Each path below is one point turned by a fixed rotation once a step. After each direction that follows a path, write how fast that rotation turns it, in degrees per step (0 if it stays still).
Each turn is a multiple of 5 degrees from 10 to 175, or 0.
Each row of a path follows its step; steps can be skipped.
Rotation 1:
step 1: [279,-46,31,68,-26,210,-140,117,-61,88,200,-232,327,58,79,-69,25,-21,45,-87,-7,27,-137,227,61,217,84,250,-278,29,-53,328,-147,-288,-198,66,110,-33,30,221,-147,-6,129,-262]
step 12: [281,6,-196,155,124,118,-86,-114,112,48,96,-133,235,152,-278,78,-134,-55,-258,-25,219,89,42,77,192,183,-118,260,-100,-244,-30,-170,-14,3,179,345,67,-59,-143,274,-183,81,75,-110]
step 21: [155,134,-124,11,-151,257,21,229,1,283,-293,-147,-47,-230,75,90,96,-10,138,-419,-53,-184,-83,-137,179,-38,-59,-16,-117,-58,-96,-167,-154,-72,176,123,135,-273,-83,192,-20,106,174,-190]
step 24: [-22,-30,-54,97,292,71,189,-88,-129,-119,89,-79,51,-53,115,64,76,193,-124,-100,303,342,-128,-78,262,366,78,-172,-157,-76,-284,-37,22,141,102,290,-28,65,80,69,-134,124,104,-219]
step 31: [152,9,66,-90,68,212,-293,-28,161,135,318,-102,273,-1,-111,-112,-71,-170,72,-79,1,-84,71,152,30,73,58,-22,-192,-140,-150,72,-96,-242,30,-149,188,-240,101,293,-250,-76,339,-187]
step 32: [180,-71,-52,47,-36,314,16,148,34,105,193,-264,200,-245,70,26,-277,-146,8,-236,-120,135,85,-127,-158,182,121,-113,-269,67,-16,-123,-75,-343,-72,7,-19,5,166,160,-133,-139,252,-224]
step 33: [108,58,-69,-3,17,180,189,280,102,36,99,-421,103,-247,-87,90,-351,-127,69,-182,-130,136,-145,131,117,123,4,113,-333,8,37,-237,-176,-7,-7,177,-117,28,-154,180,-16,-33,-181,-197]
step 39: [143,210,51,68,-69,48,-10,-24,-137,-57,-403,-8,-4,-121,-52,-3,205,-124,422,89,-91,71,-185,220,106,237,-152,-100,-194,-57,-166,-104,-254,-32,118,2,199,-112,-96,407,1,65,-83,-88]
Speeds:
[1,-32,-3,73,110,28,-91,12,-82,26,55,-13,-62,-18,47,26,25,-13,31,18,-95,19,15,38,-66,54,62,49,-75,8,41,-50,7,81,-72,-82,12,-27,-6,81,-28,-33,-61,39]
10
[-1,-32,-66,39,-44,55,14,79,10,-26,-7,-54,3,22,56,45,14,78,44,70,-27,-24,40,49,59,3,19,-52,-53,-124,-60,5,12,35,-50,100,3,19,-64,-78,11,79,-97,22]
80
[22,-3,-47,-32,-5,-67,-13,-2,108,-49,126,-37,-22,19,-53,33,-108,-7,6,49,-4,17,96,-24,-45,-6,-62,-6,-6,-123,-10,-97,11,-11,27,-35,-40,-16,65,11,-47,-63,12,34]
20
[0,10,-17,0,15,4,-4,58,-19,-74,-49,-21,-38,-40,-10,-52,-11,128,0,5,-6,-69,-75,83,-63,-42,-58,73,41,-75,-69,75,75,-67,4,-59,16,-12,7,114,39,-16,33,28]
85
[-7,-4,-2,-28,-24,-50,-47,-136,1,-76,-38,14,-36,-9,21,-94,20,-3,85,-2,-7,-86,-18,-21,35,57,-8,-85,-13,-12,33,-34,-65,-70,-48,-1,65,-7,-2,-10,42,-32,-39,150]
35
